128 stands for zero in the data rows.
Here are some points:
[130 134 123 164 148  86 153 152 138 175 159 100 101 172 128 142 162 153  83 139 104 134  95 104]
[149 176 137  82 102 143  58 107 185  78 149 194  83  92 216 189  46 143 205 147  67 162  88 135]
[119  95 148 109 116 127 141 152 159 134 131 146 123 119 125 110 138 143 134 133 143 142 115 152]
[141 146 134 129  73  99  99 124  63  80 128 105 163 107 121 138 105 124 147 111 168 152 151 174]
[106 217  46 225 139  72 130 171  27 170  93 141  92 106 130 209  59 127 123 179  94 196 174  92]
[171 214 255 160 107 126  26 149 198 127 172   0 255 255  90 154   0  40  79  83 163 170  95   0]
[115  62 152 122 121 106 163 176 129 148 107 131 101 141  85  93 146 146 161 127 157 121 109 139]
[140 128  67 137 179 161 177 130 118 142 128 198 117 118 109 143 152 120 108 118 125 104 135 152]
[123 153 150 168  87  86 156 136 126 162 134 149  99 114 121 158 126  99 111 127 115 150 121 170]
[154 101 138 137 118 113 145 116 158 124 128 137  99 123 138 115 170 118 116 112 119  92  95 134]
[109 104 130 133 122 118 137 126 142 134 116 166 103  84 156 130 170 141  81 133 130 129  82 131]
[153 139  64 145 121 120 122 109  86 103 114 187 125 106 126 150 111 106 150 127 138 136 148 135]
[131 156  46 193 103 122 145  84  14 168  93 201 126 102  87 128 170  85 104 137 102 157 157 147]
[111 129  93  65 145 157 106  66 128 115 133 180 119  85 181 132 204 145 103 115 127 106 111 157]
[104 157 114  96  63 135  87 111  79  79  96 189 126  52 169 115  94 134 199 157 102 163 191 177]
[113 157  89 108 135 132  79 101 104  76 137 160 128 102 185 146 135 155 133 136 105 159 131 108]
[ 95  72 129 124 135 121 140 122 150 127 132 201  96  75 155 127 181 150  73 151 121 113  55 145]
[206 144 122 162  60 110 141  73 110 126 100 166  74 131  96 127 156  26 133  86  64  56  46  80]
[223 196 158 190 132 155 232 206  93  26 153 125  55 101  80 107  77 130 111  45 110   2 162  84]
[149 159  87 194 127 119 151 101  53 162 107 158 141 131  81 142 142  64 101 118 105 152 149 129]
[137 172 128 236 135  41 161 157  89 210 143 127  78 142 115 173 136 133 103 129 105 157 133 138]
[173 165 136 187  84  39 140 184 168  73 161 142 103 120 104 161  65  30 109 115 201  67 109 134]
[165 114 173  69 103 102  95 128 160  77 141  51 115 169 123 106 142 122 155  82 161  57 132 125]
[113 210 153 221 145  71 128 221 111 166 163   5  64 140 133 179 104 214  95 146  91 168  95  42]
[117 142 121 159 162 137 134 142 122 164 144 100 163 163 128 154 114 128  98 149 131 178 143 121]
[106 133 134 132 175 133 180 186 181 141 139 189 113 111 154 132 185 189  62 168 147 143 117 178]
[135 145  94 113 139 120 106 144 103  89 126 148 135 123 116 125 130 109 165 140 124  92 137  71]
[138 163 111 116 145 119 127 129 133 131 143  96 116 166 133 164  82 122 154 129  94 134 121  86]
[114 139 108  31 121 140  74 149 119  57 150 160  99  96 145 126 101 157 179  96 142  82 124  90]
[131 133 193 114  86  99 145 140 182  92 141 105 112 119 157 107 151 123 116 129 140  99  98 169]
[121 102  69 191 197 154 137 175  86 115 146 139 131 129 161 146  85 164 128 140 146 169 155  82]
[141 142 117 104 152 148 131 140 125 117 138 122 114 130 143 113 159 142 125 120 124  87 136 120]
[109 138 132 141 109 113 106 165 138 143 132 105 127 145 137 138  93 164 146 151 119 188 135 109]
[117  42 196  81 142 167 128  78 215 152 173  51 202 178 170  67 146 154  44 110 158 180  77 160]
[112 122 134  91 128 179 102 111 143  80 122 160 137 100 163 122 136 152 146 137 137 130 124 133]
[147 125  71 118  83 122 104  75  97 110  71 229  97 100 104 129 102  76 185 123  92 111  91  97]
[137 193 119 130 100 112  99 103 120 113 138 128  86 119 107 153 147  68 154 108 135  57 119  87]
[127  85  94  76  71 113  73  89  54  27  88 159 166 112 122 108 107 118 236 151 154 224 128 168]
[135 151 162  98 160 187 130 108 174 108 136 114  85 152 185 131 128 169 131  95  90  59 122 117]
[138 133 135 149 102 103 136 123  95 122 111  99 146 115 121 123 112 104 133 149 118 143 140 141]
[128 151  70 163 163 188 127 127 158 152 115 204  98 126 145 165  80 157 130 152  81 110 156  67]
[ 97 143 130 102 177 180 107 139 166 100 157 132 123 124 172 134 120 174  96 126 145 111 116  87]
[134 182  67 121 141 157 117 116  87 110 116 179 151  76 119 168 100 108 137 152 125 138 133 110]
[137 144 111 122 142 134 160 146 133 123 128 143 140 142  69 159  84 106 154 119 154 117 161 152]
[102 141  81 148 192 236  60  16 124 196 133 193 203 172 136 157  41  53 154  93 122 140 163  43]
[ 93 119  62 158 166  75 165 160  70 184 131 135 123 106 155 169 170 166  92 150  93 246 127 156]
[159 133  99 200  83 103 157 113   1 142  57 196 139  69  69 105  99  51 138 105 132 115 165 144]
[132 110 151 111 128 152 104 120 128  89 156 103 182 176 156 113  69 114 123 109 158 161 154 134]
[ 98  60 166  65 154 168  98 137 183  84 159 106 146 135 152  71 126 183 116  93 178  73 132  58]
[118 122 104 125 150 149 116 129 130 108 141 141 123 124 153 123 127 140 125 126 130 126 119  86]
[109 127 123 130 141 121 108 137 133 138 139 109 126 152 133 152 116 145 130 126 125 135 138  83]
[150 137 134 138 154 102  95 134 104 123 133   0 163 199 118 124 106 121  84 126 105 120  84  49]
[144 206  94 255 156  70 190 227  30 208 124 120 115 122  78 179  95 118  93 184 102 158 177 111]
[ 86 137 112  62 242 181  28  58  91  83 188  15 255 199 146 111 250 139  26 113 189 139  89 121]
[107 107 143 161 121  98 121 151 126 142 141 111 139 135 113 170 114 169 104 138 149 197 132 155]
[105 102  89 127 124 138 131 153 109  98 109 182  99  91 164 117 133 167 134 149 126 139 131 150]
[139 127 152 163 104  71 155 124  99 162 123  96 126 133 116 132 148  89 101 137 112 139  94 146]
[143 144 121 153 145 133 141 153 109 119 126 102 128 148 125 119  97 103 136 138 130 136 166 111]
[102 139 139  88 189 205  92 138 197 117 161  80 145 155 173 134 119 179 100 117 147 114 125  60]
[139 170 102 136 148 146 106 105 136 147 123 121 128 156 150 169 124 127 127 124  97 131 158 105]
[144 137 149 174 109 107 106  98 112 186 130  85 128 195 124 160 105  48 142 125  96 143  78  92]
[118 173 158 142 117 130 137 165 100 114 130 138 127  84 139 149 122 152 139 138 121 133 168 143]
[186 158 250  97 134 207 172 166 246  10 182  95 131  69 171  85 100 167 111  76 178   0 150  98]
[144 113 124 111 156 180 145 153 170 117 144 136 129 120 139  94 120 141 117 124 118 108 156 106]
[151 134 184 102  73 140 118 154 195  68 138 141  82  86 164  87 117 154 167 126  95  81  99  79]
[ 87  93 147 116 134 151 117 148 145 120 148 127 152 156 147 128 106 159 118 135 160 163 106 136]
[132 109 125 136 138 115 106 166 143 114 123  47 160 150 147  88 111 196 121 174 106 210 129  88]
[143  73  92 103 103 112 128 107  86  97 108 170 170 136  80  97 145 111 166 131 156 153  95 152]
[127  91  91 130 150 220 118  43 104 152  94 169 187 176  94 117  79  18 165 110 167  74 187 112]
[144 136 132 139 140 109 102 122 112 128 129  41 149 163 123 129 116 123 106 123 120 126 111  77]
[133  78 166 136 123 136 201 153 133 161 123 154 126 134 106 101 126 105 133 110 157 119 128 216]
[181 193 188 212  40   0 146 133  93 209 123  32  81 189  65 180  63  56 136 126  58 125  67  79]
[ 98 110 141 157  84  20 147 111 101 250 134 107  95 162  98 185 149  78 113 138  96 194  69 143]
[131  68 110  58 118 180 158 155 235 108 127 255  68  62 138 132  96 172 231 148 108 110  94 124]
[139 123 147 170  83 122 118 108 103 160  98  83 169 137  46  61 148  61 106 121 174 157 173 187]
[154  76 148 104  93 113 157 119 184 111 126 196  88  90 115  85 157 110 155 108 124  62  97 159]
[116 110 168 162 101 102 168 136 161 150 142 130 108  98 138 117 163 157 115 157 116 211  96 205]
[138 152 132 117 142 153 107 147 162 106 132 103 124 123 148 118 118 157 116 141 120 112 126  88]
[105   4 103  21 150 193 174  84 223 122 158 255  92  61 199  59 255 183  56 137 110 110  35 199]
[107 121 235  88  89  77 131 123  96  64 142 106 142 128 168 131 158 152 143  81 197 130  97 255]
[116 148  99 112 147 150 123 133 121 131 127 131 154 138 110 144 106 141 145 137 136 151 163 135]
[139 154 166 150  86 117  55 122  81  31 148  57 171 111 174  91 128 139 108 114 137 170 121  48]
[175 114 208  26  97  72  96 119 162  54 140  22 140 187 118  84 144 135 153  61 191  25 111 145]
[135 112  83 172  40  22 152 143   5 182  70 169  68  99  78 195  82 101 229 147  95 252 103 224]
[150 135 236 141  63  94 123 112 198 164 112  47 141 198 137 131  78  48 132 113 116 145  70 157]
[126 140 183 129  84 112 136 173 224  87 146  78  79 107 144 129  74 156 148 124 115 106 104  62]
12 more points follow, each with its number after it:
[132 134 139 133 115 124 135 109 134 147 134 114 147 130 118 135 111  97 117 133 122 155 122 141] 0
[116 133  66 119 118 109 115  80  54 135 117 153 150 131 131 149 128  89 175 149 121 183 153 187] 1
[109 139 160 174 159 121 133 160 164 181 152  85 127 186 129 174  52 137 111 140 111 153 117  85] 2
[168 166  84  52 167 191 141 135 198  93 123 248  85  52 197 146 182 132 174 163  66   0 154 103] 3
[135 127 168 175  82  58 143 138 171 175 117 111 100 158 125 159  93 128 121 143 120 179 112 163] 4
[119 104 122 127 110  97 110 112 104 127 123 120 143 121 135 114 154 146 155 150 114 195 133 162] 5
[106 147 122 136 187 168 121 132 100 168 153  97 154 160 153 142 136 152  81 132 120 152 151 110] 6
[118 139 127 116 118 152 119 135 150  58 120 143 120  57 171 114 132 171 124 142 104 119 111  95] 7
[148 109 127 124 117 123 112 178 157 110 103  30 165 128 142  80 122 200 129 164  98 215 136  84] 8
[128 169 112 150 139 130 106 125 133 123 136 131 103 126 152 167 107 114 119 122 102 105 130  60] 9
[129  73 147  77 123 145 123 110 161  96 119 138 160 122 129  89 156 145 149 118 155 123  99 168] 10
[133 164 117 169 125  99 116 174  55 189 100  26 173 206  43 111 112 123 171 125 162 160 170 129] 11
Which of these numbered points is nearest to each point below by angle, seen from the average point of the first points? Its number follows each.
[132 145 134 133 129 119 109 148 121 118 120 100 143 106 127 127 153 153 134 140 125 131 134 120] > 8
[ 94  11 211   3 198 196 185 114 165  86 178 144 196  97 148  66 255 197  25 110 225  82  55 255] > 10
[ 85 156 109 151 237 187 149 173 117 150 156  87 141 156 142 127 188 191  26 150 131 128 149  66] > 6
[145 154 149 171 142 111 121 154  85 177 112  52 146 183  74 100 120 110 148 122 136 140 152 127] > 11
[ 93 126 109 144 210 167 139 141 121 138 146  91 140 148 145 120 181 168  70 132 128 127 142  81] > 6
[136 166  77 144 132  92  93 123  79 134 136 136  98 130 117 187  92 113 137 130 109 118 100  50] > 9
[150 163  86  57 162 166 140 116 186  86 139 255  88  68 167 148 170 138 167 139  91   1 147  99] > 3
[139  71 138  83 119 150 123 104 160  92 123 132 157 113 125  94 157 149 151 121 153 126  97 180] > 10
[114 140 119 116 121 154 107 137 142  57 115 146 121  57 177 119 124 178 131 157 121 139 119 115] > 7
[ 83 139 112 154 249 189 144 171 120 158 171  76 129 150 165 112 207 215  11 157 139 124 157  55] > 6
[127 108 121  97 151 139 114 138 155 129 142  97 123 144 148 125 118 159 131 127 113 131 119  91] > 8
[140 132 203 145 151 140 155 189 221 153 154  60 125 213 120 134  56 123 130 113 126  99 132  97] > 2
[134 146 145 143 131 167 125 150 150 102 131 108 170 114 144 100 110 148 119 144 127 134 176 110] > 8
[133 143 147 135 115 120 145 104 133 159 136 106 152 138 111 135 111  90 107 144 126 172 122 149] > 0
[129 122 150 153  92 109 149 135 153 134 133 117 107 128 117 127 105 128 133 121 125 134 128 131] > 4
[116 153 122 133 184 158 126 137  96 161 130 121 154 156 118 148 150 152  76 140 115 158 153 120] > 6
[ 64 129  72 108 226 206 111 127 103 113 163 176 141 103 152 151 158 188  63 101 190 121 158 121] > 6
[139  87  89  97 121 106 170  83 195 155 101 243  32  79 141 170 214 100 155 145  84  96  52 171] > 3
[129 132 118 107 197 196 138 132 157 121 142 109 156 140 149 101 153 152 110 141 114 118 125 106] > 6
[119 104 119 118 104  92 104 119 108 133 121 119 133 127 133 114 160 146 152 149 109 198 127 164] > 5
[130 147 127 154 116 109 140 129 110 136 130 127 117 109 133 123 162 141  99 140 110 163 139 147] > 5
[175 209 123 171  98  82 115 151  66 119 104  52 146 174  79 150  27  59 190 120 133 104 187  84] > 11
[136 139 102 129 190 115 145 154 131 162 143 112 105 120 118 153 196 161 114 135 134 130 119 129] > 6
[129 118 178 173  52  79 150 147 185 159 123 130  73 139 110 128  71 123 150 138 117 133 126 118] > 4
[111  89 136 127 143 129 147  95 129 172 140 119 177 153 130 132 144  91  96 126 142 150  94 158] > 0
[145 189 164 175  90  45 102 140  58 127 141  14 151 162  83 133 141 105 105 140 130 151 126  92] > 11
[145 238 119 252 155  49 111 145   0 191 107  18 152 219  66 193  90 106 114 132 113 161 203 121] > 11
[115 172 190 246 175 106 146 218 229 238 176  38 103 241 124 199   0 154 106 139  95 188  78  39] > 2
[104 121  94 151 172 168 154 125 106 130 139 174 158 119 153 141 133 133  88 150 148 162 153 138] > 6
[147  74 133 121 133 138 149 111 139 135 118 122 155 151 108  82 152 115 127 124 143 135 111 169] > 10
[114 115 146 150 112  65 118 130 128 192 135 106 102 145 112 160 137 109 115 136 110 165  90 131] > 4
[154 122 114 147 131 105 135 124 101 181 105 101 132 160  85 113 152  89 131 123 115 121 140 123] > 11
[121  94 140 123 141 130 146 101 126 167 137 119 160 146 134 129 151 100 101 123 149 147 100 157] > 0
[ 95 101 165 125  96 104 115 150 118  96 147 108 163 113 151 117 106 152 139 138 166 198 152 179] > 5
[135 108 135 131 115 115 147 119 137 146 116 101 160 141 102 113 106  95 125 123 136 121 133 140] > 0
[103 154 192 224 159 104 144 190 190 217 184  39 117 233 133 205   1 159  99 151 111 181 113  47] > 2
[134 217  98 178 160 134  94 119 121 124 138 129  81 129 165 207  84  96 112 124  85  86 135  14] > 9
[114 142 124 120 121 142 108 116 133  58 129 153 108  51 199 126 121 175 136 154 113 136 121 100] > 7
[126 156   7 185 185  65 129 125   0 134 121 149  57 133 107 195 140  81 100 110 108  68 106  27] > 9
[113 164  93 155 118 133  82  80  60 104 132 151 155 116 128 153 124  95 130 120 143 160 147 113] > 1
[122  87 148 155 124  66 130 144  68 202 153  48 170 203  67 138 115 145 128 132 142 231 122 149] > 11
[ 85 178   4 128 165 142  82 120   3  92 120 251 150  69 122 192 114 142 149 165 165 156 188 137] > 1
[107 152 131 117 114 145 108 130 149  47 130 148 124  64 176 114 123 182 129 153 113 142 124  99] > 7
[146 203  80 215 141 106 127 144  82 146 125 100 106 130  94 145 108 124  58 135  76 101 147  23] > 9
[123 137 119 121 124 144 114 127 134  80 133 141 116  82 156 117 139 157 125 144 117 132 114 114] > 7
[142 169 232 134 124 156 137 165 192 104 133  56 136 141 167  96 120 163 131 125 133 109 152 141] > 8
[126 147  74 141 155 106 124 125  57 137 121 145  98 121 118 159 141 102 120 127 122  98 117  81] > 9
[122 135 121  88 207 221 136 132 166 129 137 119 157 130 167  88 157 155 105 145 108 134 134 102] > 6
[124 104 149  37 137 152  87 126 154  10 152 116 119  84 192  66 172 231 136 128 129  41  90  51] > 7
[102 181 237 207 116 154 118 133 244 177 163   7  99 191 200 153  40 153  88 121  67 133 104  12] > 2
[111 153  94 151 110 123  81  81  61  94 133 131 152 127 138 147 126  90 119 136 152 155 151 120] > 1
[140 148 107 140 132  86 116 119  76 140 126  53 128 166  99 170 126 109 124 132 103 135 113  95] > 11
[133 134 153 134 111 127  95 124 117  76 148  88 151 127 154 114 128 130 109 114 138 141 113  95] > 8
[ 82 155 208  88  96 112  27 119 162  49 156  34 167 184 194 157  10 181 184 142 139 194 149 103] > 8
[142 125 206 141 145 136 151 189 216 162 164  67 126 210 125 151  60 130 132 109 133 105 119 113] > 2
[143 164 154 158 157 156 148 170 176 179 125  78 117 195 101 134  88 149 119 136 107 120 130  91] > 2
[132 146  96 147 124 111 109  96  74 138 125 145 119 118 120 153 152 112 134 126 115 133 131 118] > 1
[129 139 159 107 103 137 115 146 172  82 129 136  93  89 153 107 124 145 149 133 106  97 103  89] > 7
[ 73 181  69 123 121  40  48  74  25 143 129  55 142 135 196 163 212 195 141 194  89 255 153 170] > 5
[117 181 140 178 132  97 118 179 108 150 162  53 100 147 128 157 107 179 112 136 104 149 104  69] > 2
[136 188 102 165 103 127  85  95 103 138 102 142 114 149 160 175  61 104 165 154  61 172 148  83] > 9
[145 174 128 149 132 135 199 128 240 221  83 245   0 113 148 175 205 109 128 176  13   4  54 106] > 3
[140 172 109 189 107  75 134 137  89 168 112 121 113  69 143 121 191 149  79 160  79 198 144 163] > 5
[147 148 145 161  93 178 233 109 194 166  50 248  94  29 133  76 133  41 119 118  99  29 169 236] > 3
[ 89 172  81 130 116  42  46  90  23 139 142  56 154 132 180 174 183 173 138 178  98 255 149 159] > 5
[116 122 166 118 115 112 142  99 153 186 114 104 135 150 116 133 174 100 120 134 114 172 117 185] > 0
[178 147 121 136 123 143 132  73 127 140 106 128 158 130  87 113 138  53 127 112 115  83 130 140] > 0
[132 137 195 147  83  90 139 168 169 150 125  58 111 166 124 123  87 125 143 141 125 163 110 145] > 4
[110  98 119 141 133 178 121 147 148  89 131 163 132 106 145 118  68 164 147 149 139 140 143  97] > 7
[109 178 154 155  91 105 149 129 144 168 128 194  78 108 156 180 118 137 134 139  88 155 127 162] > 4
[117 143  79 125 193 166 147 158 127 119 153 139 117 116 141 147 143 185  96 126 138 124 186 112] > 6
[153 128  73 108 115 135  88  49  74  98 107 140 153 130 108 143 113  61 147 122 115 108 102 121] > 1
[135  95 131  94 133 148 123 120 148 107 129 138 144 118 129 101 150 137 134 125 144 123 115 165] > 10
[114 113  74 179 195 152 119 160 113 120 152 151 137 123 158 137 102 158 119 145 134 160 143  88] > 6
[171  83 196 145  64  83 192 131 104 155 111 106 162 139  45  70 139  30 138 102 181 108 134 245] > 0
[143 203 126 190  89  84 163 132  71 144 121 135 100  60 142 117 209 150  63 167  61 204 150 161] > 5
[150 123 164 150 137 111 147 149 191 129 149  88 104 152 129 152  83 104 106 108 130  79  92 101] > 2
[116 174  18 187 184 204 138 129 158 171  92 255  61 131 144 198  37 169 142 162  57 131 152  33] > 9
[114 154 103 137 124 134 105 106  87 117 135 134 144 133 133 137 128 108 123 124 137 139 148 126] > 1
Now 12 new points, numbered from 0 again:
[193 201 182 177  58  47 131 166 118 128 120  89  89  98  87 127 123 100 131 148  77  53 104  98] 0
[156  96  96  25 197 170 199 171 238 101 140 177  38  94 120  88 147 151 146  84 128   0 101  31] 1
[ 95 105 119 145 152 143 148 182 126 154 137  97 112 171  84 130 127 173  85 121 171 153 108 110] 2
[134  90 102 128 136  99 154 136  56 166 103 124 138 158  88 128 127 100 162 102 153 145 173 190] 3
[117 141 116 119 133 152 131 142 139 105 131 170 117  96 155 126 123 147 124 146 118 122 136 106] 4
[177  12 163  72  33 116 156 120 223  98 123 255  60  46 107  57 195  86 162 105 137  60 104 221] 5
[ 91 132 101  86 187 187 110 122 136  85 140 186 121  63 200 132 191 201  70 138 116 116 113 109] 6
[142 101 132 143  75  93 172 102  89 159  72 207  92  65 106 137 158  93 146 141 120 120  91 223] 7
[124 106 127 136 106  88 104 121 105 135 129 117 144 130 139 109 154 150 143 144 113 198 137 158] 8
[153 122 106 166 129 104 133 115  91 198  96  95 129 175  79 118 149  78 133 126 105 126 141 132] 9
[136 118  65 162 120  46 108 117  59 143 134  63 135 157  87 152 143 131  98 121 140 199 126 122] 10
[166 213 106 162  56 152 110  69 130  89 104 230  73  58 170 173 103  64 133 144  35 104 103  65] 11
The same question for these:
[ 72 132  79  68 218 213 109 118 127  67 165 241 115  22 255 145 223 248  35 131 113 114 121  97] > 6
[118 110  86 107 154 142 139 115  73 145 121 146 159 127 106 139 141 121 131 128 157 162 129 179] > 3
[118 120 117 131 129 174 125 151 147  89 124 172 135 103 144 104  68 169 150 135 109 138 149  93] > 4
[132  97 150  71   0 106 181 105 248  35  86 255   0   0 163  47 202 105 161 106 111  38  97 180] > 5
[175 117 134 160  79  81 192 132  91 151 107 182 143  87  82 130 138 108 146 144 112 147 125 202] > 7
[ 85 128  84  85 209 207 102 127 123  78 154 204 128  55 226 138 201 226  50 143 117 122 125 106] > 6
[ 99  94 164 122 125 137  92 115 133 130 149  80 188 182 168 123  94 164 158 149 144 243 137 158] > 8
[133  98  55 169 123  43  94 124  30 161 134  53 136 174  85 153 169 130  99 126 141 212 129 124] > 10
[161 119 126 141  91  82 181 137  87 141 109 186 141  74  93 151 165 113 116 149 112 158 137 217] > 7
[141 156 118 141 151 133 140 121 132 170 127 101 123 166 130 131 141 126 114 138  91 123 139 104] > 9
[112 123 128 124  42 106 155 120 104 112 117 228 127  50 134 186 144  94 151 130 115 203 119 247] > 7
[134 145 119 167 165 127 151 167  47 173 117 166 163 122  78 117 148  94 130 148 159 140 183 199] > 3
[106 142  77 123 117 130 103 128 100 141 121 168 151 113 133 136 133 155 128 167 115 210 157 156] > 8
[ 77 100 121 154 153 142 138 188 137 163 127 102 135 162  96 125 134 177  87 120 184 158 111 127] > 2
[ 93  85 112 162 160 121 203 141  92 136 114 245  80  84 150 169 164 150 105 145 147 145 148 212] > 7
[150 133 118  72 154 169  96 177 168  42 148  90 112 121 100 104  91 169 177 108 140   5 121   0] > 1
[162  90 153 138 107 112 150 105 152 118 134 149  91 110 138  99 182 112 106 108 118  75  87 138] > 5
[203 140 110  58 200 186  87 229 190   2 153  48  92 138  84 122  41 154 190  89 165   0 131   0] > 1
[149 111  92 169 115 109 157 117  61 149 105 186 101 108  94 137 151 109 140 133 114 128 131 170] > 7
[128 131 105 141 140 157 132 133 144 137 122 168 112 131 138 138 106 139 126 138 111 128 136 107] > 4
[131  99 106 133 109  52 117 122  84 134 133 124 123 110 113 152 178 126  92 131 148 147  74 127] > 10
[119 150 149 134 101 116 150 145 137 145 107 168 108  79 139 137 145 145 149 149 120 172 173 214] > 7
[155 116 106 144 117  91 140 117  91 163 116 103 141 150  90 131 160  60 114 129 126 119 108 125] > 9
[133  54 129  72 112 180 184  79 187 102  95 255 102  39 149  64 238 118 159 107 137  44 130 255] > 5
[136 127 128 142 142 130 143 143 105 140 129 139 143 125 121 115 136 108 122 131 131 132 139 155] > 3
[ 81  97  94 109 160 135 140 128  89 157 125 183 143 119 120 145 135 103 157 132 157 146 148 180] > 3
[119  92 132 121 126 114 112 130 139 124 118 122 136 126 143 107 141 156 147 153 116 152  96 116] > 8
[110 133 135 142  92  74 126 107  70 139 124 117 152 118 123 134 167 112 112 128 151 197 147 202] > 8
[178  87 242 185   0  65 255 162 131 156  65 174  71  75  53  85  92   9 140 102 126  87  96 255] > 7
[ 74  91 115 143 169 140 151 181 111 169 138 106 141 154  85 117 133 162  78 134 184 153 118 115] > 2
[140 152 135 155  94  96 139 189 137 120 111 108 114 123 100 111  63 131 154 160 126 134 158  96] > 0
[125 132 144 112 129 117 103 144 120 125 130  96 141 117 128 116 169 157 121 132 120 146 131 130] > 8
[148 121 108 150 126 109 139 117  94 180 104 109 131 149  90 121 149  93 131 126 118 128 133 129] > 9
[ 92 138  93  87 194 178 106 125 111  90 154 223 108  59 222 139 196 218  53 134 112 127 127 112] > 6
[128 178 117 123 160 172 145 156 160 131 148 187  92 114 178 165 115 154 128 135  79 113 154 118] > 4
[109  70 133 121 123 108 109 115 140 123 117 128 125 119 160 104 141 164 155 162 111 154  94 107] > 8
[119 100 122 124 143 131 133 149 123 128 129 126 128 127 117 115 118 136 133 141 144 141 108 119] > 2
[ 98  54 146 123 134  99 108 127 148 123 116 128 127 119 157  79 145 184 163 162 105 163  79  99] > 8
[ 93 220  64 118 110 189  70 129  73  86 121 172 132  80 118 162  92 166 145 135 148 151 213  82] > 4
[ 99  94 140 159  89 107 166 187 121 147 125 137 123 107 116 129  94 154 137 170 118 219 132 159] > 8
[132  92  89 155 177 123 134  75 103 239 104 110 147 181  94 139 188  98 106 102 111 124 131 143] > 9
[164  87  95 109 147 106 105 125 189 165 118 141  40 187 102 134  65 149 164 103  56  48  53   0] > 1
[151 246  96 255 107   7  26 124   0 152 119   0 199 229  84 229   5  48 160 163 120 233 144  37] > 10
[127 221  87 187 123  47 122 146  84 184 124  85 108 127 110 212  94 126 112 192  97 204 181 121] > 10
[146 117 122 105 182 179 129 123 156 136 128 101 137 164 105 110 132 119 112 109 137  57 125  67] > 1
[170 184 111 162  75 139 123  81 148  99 122 207  93  60 169 153 110  74 127 137  56  98 101  89] > 11
[126 121 107 126 108 110 135 124 121 130 120 155 103 109 105 129 129 102 156 129 123 121 115 121] > 7
[ 96  72 101 118 161 143 137 188 118 123 127 143 151 113  93  98  93 142 136 164 164 164  98 117] > 2
[146  95 150 135  96 118 146 135 149 120 123 161 109 127 118  90 110 111 137 111 129 107 101 108] > 5
[120 115 135 146 143 129 154 163 157 149 147 142 116 135 100 126 132 133 102 120 164 114 125 120] > 2
[153 101 137 113 154 135 147 119 104 128 127 137 163 143  93  93 172 130 107 113 163 103 135 176] > 3
[146 148 152 159 116 115 146 136 132 135 127 114 114 125 123 119 135 122 110 121 106 115 139 120] > 0
[159 160 121 148 132 145 130  85  93 177  99 126 140 191  88 155 121  47 145 107 109  96 139 147] > 9
[120 139  99  77 140 153 101  81 130 110 133 163 127  97 166 133 191 146 105 122 127 115 114 149] > 6
[133 100 126  99 125 148 143 100 155 117 115 186 114  96 133 105 169 125 137 117 133  95 126 181] > 5
[148 111 186 137  85 117 159 145 169 104 134 160 113  70 129 107 149 117 127 139 127 108  94 174] > 5
[105 187 114 189  89  53  83 165  61 148 148  96 126 153  97 175  74 153 137 174 117 255 162  73] > 10
[ 99 128  73  41 139 165  74  59 124  95 132 190 115  72 206 135 233 179  98 109 135  99 112 162] > 6
[132 120 146 113 103 117 150 144 160 136 128 151  99 109 124 130 126 129 148 125 112 119 113 141] > 5
[ 96 116 124 128 131  96 152 137 125 190 144 145 110 135 143 159 141 176 127 149 105 188 110 168] > 8
[140 166 110 156 117 119 102 108 106 132 112 135 116 146 156 157  88 101 141 145  84 164 130 103] > 11
[127 156 121 127 135 136 144 139 124 126 135 144 136 134  91 152  93 115 139 126 142 126 144 141] > 3
[144 100 137  95 136 195 144 167 200  33 121 186  91  73 133  87  89 115 154 104 148   0 102  85] > 1
[ 42  98 101  33 189 175  70  97 123  46 159 193 150  58 230 149 226 241  72 132 158 130 117 163] > 6
[133 182 106 103 173 163 123 181 185  97 132 174  64 116 116 116  92 156 183 132 134   0 122  66] > 1
[131 121  80  80 182 151 116  89 128 144 145 150 131 132 148 160 176 141 112 135 110 130 113 112] > 6
[122 148 111 122 147 136 152 145 131 111 142 138 135 155  81 141  61  91 165 128 162 102 155 141] > 3
[103 154 121 179 106  76 105 170  94 143 144  91 142 139 107 150  86 155 125 153 125 210 140  85] > 10
[104 143 100 120 139 112  85 127  91 121 137 103 148 154 118 141 132 139 137 123 163 150 148 128] > 10
[157 173 110 136  99 131 144 144 105  83 103 172 106  70 126 138  95 105 165 146 105  82 151 120] > 11
[146  94 131  78 132 161 175  85 167 116 103 224 112  56 140  91 202 119 135 108 133  75 132 230] > 5
[ 96 206   2 195 163  48  91 178  44 224 128 106  65 157  91 228  92 136 148 174  80 199 137  16] > 10
[118 146 115  97 122 178 117 123 136  75 135 156 128 100 157 108 121 145 131 134 118 117 124  91] > 4
[165 127 172 176 120 101 145 175 131 193 111  32 177 164  44  95 110  95  99 133 119 129 132 127] > 9
[134 121 116 129 130 129 132 123 115 113 138 144 108 132 126 138 129 123 126 113 134  91 126 112] > 1
[123  71 146  73 129 162 128 119 171  77 129 141 156 117 131  91 161 158 143 117 145 125 105 188] > 5
[124 103 115 130 117  74 121 115 100 123 132 116 120 113 122 137 157 128 109 124 134 143  93 130] > 10
[107 162 214 114 128 122 106 164 166 128 154   0 169 181 132  88  91 138  96 101 202 146 151 149] > 2
[164 185 109 172 201 143 163 117 144 240 112  64 115 230 118 139 170 126  78 156  33 123 129  70] > 9
